Named turns come first, each shown by rows before and after it. Which turns, in which order, take the first row of each pair that follows to the second? Write the first one first, as in the answered first pair.
turn mogud:
[-20 -11  -7  57   0  10  -1   8 -29 -46 -33  16  14  17  -8   9   0   9
  14 -11 -17   7  14  14  -3  12   6   3 -12  14   0 -21 -14] -> [ -1   4 -19  20  -5  20  18  19  -9 -30 -32  -2   5  16  17 -15   6  -4
  43 -10 -40   5  14  14 -21  26  -6  14  14  11  -2 -17 -11]
[ 17  11  -4  -4   5   5  23   7   9  -5  -8 -23  -9   3  20 -15  -2   6
   7   3  -8  -3  -6   3  -9   1 -15  10   7  -2   4 -22 -12] -> [ 26  -2  17  -9  -2 -12  10   0  -5   6  11  -9 -13   0  17  -2  -1   5
   4  10  -1  -6  15  -8  -9  -7  -2  24  -4  -3 -17 -16  -1]
[  5  16  -4 -11   1   6   0  18 -43   3  -8  28   9   3  -8 -18 -13 -13
  17 -32   5  32   5   5 -19  -2  23 -34  40  28  -2   7  -7] -> [  8  10   5 -18  -2  -3  -1  19 -47   9  -3  27   7   1  -7 -16 -13 -14
  17 -27  10  29  10  -1 -22  -2  23 -27  37  25 -12  13  -4]
turn Risom:
[ -1 -18  16 -27 -17  -6 -17  -4 -20  26   4  -4 -11  -7  18  18 -19   7
   9  -2 -21 -18  18 -11 -27  -5 -17  11 -30   2  -9 -13  10] -> [ -2 -26  20 -27 -20  -7 -23 -10 -16  22   9  -1 -10  -5  19  24 -20   8
   0   0 -16 -16  21  -8 -20 -15 -16  11 -34   0 -16  -9  13]
[ -4   5   7   8   0  14 -15 -19   9  -2  16  -8   1  -5  -5   9  -4  -3
 -14  22   5   9   1   2   4 -11   6  14 -12  -2 -13  11   6] -> [-11   7   9  21   3  17 -17 -15   1  -9   8  -8   3  -1  -9   9  -4   5
 -16  16   5   6  -2   1   7 -10   7   9 -18   4  -1   2  -5]
[-26 -52  26  35 -27  -5   4   2   1 -14   2  -2   9   2 -22  17  30 -15
 -56  20  39 -18   4  20 -25  -4   5  20   7 -30 -26  -1  -6] -> [-29 -46  21  49 -19  -6   5   8 -11 -18 -19  -5   8   5 -25  17  34  -3
 -54   5  36 -26   1  19 -30   4   2  15   2 -19 -10 -11 -18]
[-19  21 -31  30   9   3   9  17  19  19 -18  24   8   7   7  26  57  31
  12  14 -18 -20  -7  29  -3  35  -6 -14 -27  30  22  14 -28] -> [ -9  20 -34   8   0   0  17  22  29  29 -10  20   3   4  21  20  60  23
  26  17 -27 -17  -8  30  -4  34 -15  -8 -18  25  12  22 -24]
turn pog:
[ 45  -5 -22 -40 -15  -6  40  -4  -5  -1  -9 -14 -23   0  18   6 -17 -29
  16   0   5  27  -1  -2  20   9 -15  -3  38 -32  27   1  -9] -> [ 47  -8 -13 -40 -20  -7  38 -10  -8  -2  -3 -14 -26  -1  19   5 -22 -30
   9   3   4  23  -2 -10  15   5 -17   3  38 -35  20   3  -4]
[ -5  11  13  15  13  -1  -6   2   4  -2   4  -9  -6  -1   3   6   0  18
  -9  14 -12 -21  13  -1  -2  13  -4  15 -29   6  -9 -22  -1] -> [ -5  11  15  16  12   1  -9  -2   1  -4   2  -4  -5  -3  -1   6   1  19
 -10  20  -9 -21   8  -2   3  12  -7  13 -26   4  -8 -18   3]
[  2 -17  24  26 -11  -9 -11 -12 -10  -7  16   3  -8   0 -14  13 -17  21
 -26  15   8 -24  26 -19   8 -11  11  28 -11 -10 -27 -16   2] -> [-13 -19   9  32   2  -5 -13 -15  -1 -18  10   8   1  -1 -22  25 -11  16
 -36  20  16 -18  12  -6  18 -16   5  12 -16 -10 -12 -10   4]
[  2   2  12  27  -6  21  10  -9 -17 -32   6 -13   5 -14 -11 -13 -16  17
  -3 -23  17   3  11   4   9 -14   9  14  -4  -3   8 -15  -2] -> [ -6   1   5  27  -3  23   9  -9 -14 -36   2 -13   9 -11 -14 -11 -14  11
  -5 -25  14   1   6   5  12 -10   7   7  -3  -3  12 -12  -2]
turn bul:
[ 22 -14   0 -30 -23 -20  -3 -18 -40  13  12   2   6  27  40   0   5 -33
   5 -29   2  16   9   6 -10 -30   4  14  38 -21  19 -20  11] -> [ 16 -19   4   0 -20 -18  -6 -18 -54  -3  -2   1  11  31  23  -1  -8 -19
 -10 -41  11  16   2   8   0 -38  11  10  29 -16  32 -28   4]
[-15  27 -13   9  10 -16  -3   1   1  27 -16   2  -1 -15  10  29  28   7
  27   7   0 -18  30  -3 -12  25 -17  -7 -23  16  -5  -4  14] -> [-20  22  -8  26   9 -15  -9   3 -13  16 -29   7   4 -15  -3  28  20  14
  19  -2   6 -20  30  -1 -10  22 -11  -6 -25  24   0  -7   8]
[ 12  26 -11 -29 -10  -6 -11  12  -3  -7 -19  -4 -23 -13   0 -43   0   9
  29 -21 -12 -12  -3   5 -23  23   7   5   2  11   6 -10  -7] -> [ 13  19  -9 -29 -17 -13 -17  11 -11  -7 -22   1 -22 -13  -2 -38   1   8
  27 -28 -10  -4   1  -1 -23  20  11  -1   1  11   4 -11  -4]
[ 23  -2  31  16 -12   5  -8   3 -40 -18 -18   9 -18  -7 -25   1 -33  -1
  27 -16 -11  10  -3 -50  15   0  36  15  15   1   4 -22 -11] -> [ 15   9  16  27  -8  31   4   5 -11 -35 -20 -12 -18   1 -25 -16 -45   3
  21  -1 -26   2 -18 -41  15   8  24  24  22  -6  13 -25 -12]
Pairs:
(2 to 4 turns a pair)
[ 25  -5  -5 -36   5   0 -15  -4  47   8  61  -6  16   0  14 -19  23   3
 -16  12  -8 -21  -4  -3 -14 -27 -23  43  26 -23 -35  -4  25] -> [ 20 -27   9 -20   3 -17 -32 -16  21  -1  63  16  22  -5  -5   4  23   6
 -31   5  22 -14   1  -4   1 -40  -6  35   6 -21 -39  -2  28]  Risom, bul
[ 36  -4  49  11 -24 -16  15  -4 -22 -14  23  -2  -9  10 -11 -24 -42  14
  -3  -9   7   6  20 -38  13 -15  28  24  -1 -20 -23 -12   9] -> [ 29  -1  49  32 -14 -13  11   4 -38 -21   2  -6  -9  12 -16 -24 -41  25
  -5 -21   7   1  13 -40  13 -14  30  17  -7 -12  -6 -21  -3]  Risom, Risom
[  1 -26  -3 -15   2 -33  -8  -2  -2  14  13  10   6  -9   0  28  12 -16
  -5   3  25   9  -1   1  10 -13 -10 -23  -4   5  -7  16  15] -> [-13 -20  -5  25  11 -17  -8  -2  -6 -11  -3  -2   8   0 -22  17  -3   2
 -27  -1  24   1 -15   9  14 -18 -11 -25 -12   7  14   4   8]  Risom, bul
[ 20  26  28 -17   5  15  -3  12   6  25 -19 -36 -39 -21  26 -24  -2  32
  26   2 -21 -28  24 -33 -25  17 -24  31 -11 -17 -23 -44 -26] -> [ 25  13  42 -30  -5  -5 -10   3   1  37   2 -20 -38 -27  26  -7  -3  23
  30   7  -4 -14  34 -41 -20   2 -17  32 -13 -21 -43 -30 -12]  bul, Risom
[ 12  22 -12 -14 -17  24  -8  15 -15  40 -17  -5 -10   6   6   5  10  16
  34   8  -8   8 -10 -19  -2   9   6 -39 -11  24  23 -15 -29] -> [ 15  27 -19 -30 -21  34   3  15   8  37  -8 -17 -17   5  14  -3   2  12
  40  18 -18   8 -15 -18  -3   5  -1 -30  -1  18  13 -10 -23]  bul, bul, bul, Risom
[ -1  10 -33 -36 -23   9  25  16  -4   1 -20  10 -32   0  22  -1  28 -10
  30 -13  -5  -5 -10   4 -36   5 -20 -27   7  37  16   7 -20] -> [ -5   2 -18   0 -19   8  13  13 -35 -20 -37  17 -27   3   0   7  20   2
  14 -31  14   0 -13  -2 -26   1  -7 -33  -7  40  28  -2 -28]  bul, bul
[-12  20 -17  11  -4  27   9  20  17  -6  -4 -20   6  12  -4 -17   5   2
  -5   4 -28 -16   2   8 -16  15 -20  14   2   0  20 -16  -9] -> [ -2   7  -6 -28 -16   7   4   6  23  18  29  -1   4   2  10  -1  14 -22
   1  19 -16  -4  18   5 -19   9 -17  16   0  -7 -12   0  11]  bul, Risom
